One vector is turned by the same rotation once a tick. Each row is the vector after some number of ticks, and that number follows the row.
The counts run from 0 to 145.
[ 83 129 150 102  96 158 119 117 150  79  57 129 135 103 163 121 144  97
 118 149 149 138 163 121 133 146 155 136  95 129  82 132  94 112 120 106
 107 155 175] : 92
[ 97 125 120 168 141 111 121 137 175 136 137 138 102  95 161 103 155 140
 138  71 138  92 154 143 108 157 132 158 123 153 180 137 116 174 114 165
 159 118 128] : 67
[168 153 121 130  76 126 121 132  69 139 131 129 170 109 147 144  91 147
 167 106 121 152 103 168 124 173 124 156 124 122 153 103 135 121 134 183
 178 142 172] : 43
[106 162 121 117  48 145 137 119 154  97 105 159 136 111 119 146 112 134
 150 132 137 123 159 137 148 131 156 175  84 154 129 127 124 145 119  95
 146 164 188] : 36
[132 141 117 156  96 131 115 145 186  65  95 165 154 159 103 142 173 123
 119 141  66 133 130 129 118 132 138 149 124 137 144 150 154 157 115 157
  93 120 136] : 28
[138 132 132 101 134 138 158 133 120 130 173 139 153 113 100 109 137 108
 190 147  79 111 158 128 122 153 144 100 121 172 176 113 106 199 110 147
 154  90  90] : 133
[126 107 154 136  70 138 122  79 140 106  95 136 159 132 130 135 101 124
 112 114 142 149 129 124 140 136 165 127 124 117 131 165 125 103 138  70
 139 170 191] : 34
[ 93 152  92  83 116 168 111 122  84 125 111 158 128 116  99 141 115 109
 127 139 136 121 133 148 124 140 137  96 113 164  87 170 122 176 114 178
 107 123 160] : 17
[116 161 148 120 120 130  97 100 128 163 148 142 136 162 112 141 171 113
 119  66  63 163 100 141  93 163 149 167 125 152 140  95 163 172 149 106
 157 121 101] : 106
[135 182 166 136  98  87 108 131  73 127 102 114 180 121 180 116 136 129
 120 129 113 190 121 163 126 121 122 140 106 142 114 141 108 150 166 155
 129 135 145] : 99
[158 130 165 122 121 153 128 135 143  76  60 149 177 158 120 121 135 122
 121 164  79 161 129 149 160 107 151 101 115 129  97 157 163 131 137 178
 121 105 132] : 25
[ 84 148 129 130  77 140 151 133 149  98  97 121 135  93 153 145 156 103
 144 156 124 139 149 107  82 177 120 163  94 164 124  91  87 150  97 122
 111 151 145] : 94
[149 125 156 130 127 156  86 105 156 148 177 128 113 161 106 118 103 118
 129  70 105 138  84 170 123 190 165 119 146 147 122 101 176 110 126 131
 150 127 112] : 51
[116 106 134 136 156 105  98  83 133 172 135 131 112  97 186  98 134 110
 113  61 132 106 164 126 118 158 153 104 125 127 156 158  86 150 149 142
 149 125 145] : 69
[143 126  88 108 137 116  94 152 163  54 124 144  85 140  76 116 125 129
 167 136  97  99 170 161 139 160 141 131 140 178 108 133 124 103 114 124
 121 145 126] : 56
[128 138  99 108 115 130 130 148 127  55 141 107 130 156  82 154 132 146
 143 154 107 146 157 143 113 152 131 150 149 186 124 112 149 130 128 111
 154 179  64] : 114
[111  90 126 162 146 114 132 121 172 110 131 124 128  87 162 128 155 128
 153  90 146  81 160 134 105 154 135 152 131 118 194 112 105 157  85 152
 164 114 164] : 66
[140 129 144 134 102 133 151 148 144  72  93  71 139 154 148 115 114 134
 128 126 149 147 121 190 147 153 123 157 147 157 140 116 169 115 147 154
 186 157  89] : 118
[121 143  98  72 112 139 111 128 101 112 110 131 115 150  76 125 122 120
 143 128  77 150  86 156 109 173 141 142 141 169 111 115 166 115 158  92
 168 146 152] : 110
[ 95  81 132 147 124 192 137  74 177 127 142 136 142 123 127 135 123 132
 101  99 115 105 151 108 103 157 144 103 132 126 153 167 160 123 123 118
 156 148  88] : 144
[150  75 157 145 137 106 151 134 161  66 122  86 155 102 165 107  92 149
 146 129 156 127 137 161 149 156 146 126 153 133 170 127 119 104 118 135
 173 133 156] : 62
[140 127 158  80 125 137  87  78 104 156 115 135 124 160 106 121 139  88
 117  76  89 168 113 137 118 158 159 130 140 118 108 130 145 106 183  92
 169 137 118] : 108
[157 107 124 169 127 102 128 147 164  72 167 106 108 122 137 110 108 154
 140 152 106 139 163 154 141 180 132 130 155 187 153 123 123 117 125 120
 142 163  85] : 59
[ 82 100 117 133 139 162 114  98 136 125  95 123 159 119 146 146 171 138
 109  81 165  91 189 118 114 102 135 121 113 115 152 158 112 178 128 171
 167 133 117] : 10
[109 121 120  89 172 143 110 132  88 131 151 162 147  80 121 119 128 147
 147 122 101 138 193 119 124 131 171 103 117 158  92 142 105 183 113 145
 129 101  89] : 76
[116 117 122 145 146 123 132 156 168  59  89 118 145  93 152 109 143 159
 148  97 157  92 178 168 158 113 134 145 124 130 137 143 114 134 122 167
 168 111 166] : 64
[126 150 139 103 137 127  80  98 105 127 125 150 175 162 111 153 194 122
 135  69 101 151 145 121  97 109 154 147 133  98 117  96 108 181 128 119
 149 114 132] : 104
[157 124 138 108 145 132  67 101 134 130 171 144 130 179 105 137 138 143
 133  41 129 150 150 160 131 129 171 119 141 111 103 111 132 143 109 141
 135 124  91] : 49
[125  91 116 132 148 138 144 120 104  80  73 105 186 110 150 104 119 150
 122 135 153 119 156 137 153 105 123 120 137 129 131 187 125 130 170 140
 186 132 148] : 6
[114 105 123 140 154 115 121 119 161  87  92 121 139  99 162 121 152 139
 145  89 162  85 184 135 136 118 140 138 132 102 154 126 100 143 110 151
 170 105 173] : 65
[101 102 136 129 146 113 118  97 118 182 148 127 126  84 173 103  96 111
 115  82 129 108 116 148 111 189 146 110 134 146 178 147 113 154 134 140
 157 126 172] : 70
[130 116 115 121 152 130 149 153  99  85 113 160 167 117 114  98 115 147
 132 128  70 124 109 155 141 118 123 103 133 138 144 191 175 141 161 162
 166  83 131] : 138
[111 146 124 122 109 152 127 129 118 127 162 142 159 126 109 144 117 116
 130 162  95 156 142 130 110 159 141  94 126 190 117 135 128 190  87 172
  96 137  83] : 20
[163 120 102 113 135 127  82 114  80 111 150 146 181 142 108 181 133 142
 165  82 128 133 126 152 108 135 137 140 143  87 127  85 132 134  83 170
 147 123 168] : 46
[162  95  92 116 155 105  91 110 151  54 133 130  89 131  93 118 127 121
 166 135 111 114 202 136 143 162 141 110 154 148 118 132  97 103 117 118
 123 150  98] : 57
[123 121 131 123  48 158 147  97 150  92 106 140 156 113 135 155 103 128
 146 136 132 135 117 128 137 154 159 157 104 149 159 137 129 113 116  79
 143 168 202] : 35
[ 98  77 114 139 133 179 124  82 157 104 138 153 148 136 118 131 149 141
  88  82 118 111 184 104 123 110 149 101 135 107 134 181 160 132 137 123
 141 144  86] : 143
[149 122 118 116  73 136 133  83 124 131 115 145 146 107 126 167 135 120
 160 131 134 127 193 106 125 156 151 158  82 118 139 101  78 142 110 105
 154 180 131] : 38
[118 110 117 137 131 130 158 141 119  86  89 100 161 112 147  93 114 165
 127 147 121 134 143 160 155 126 117 130 133 174 150 187 136 141 172 147
 183 135 126] : 5
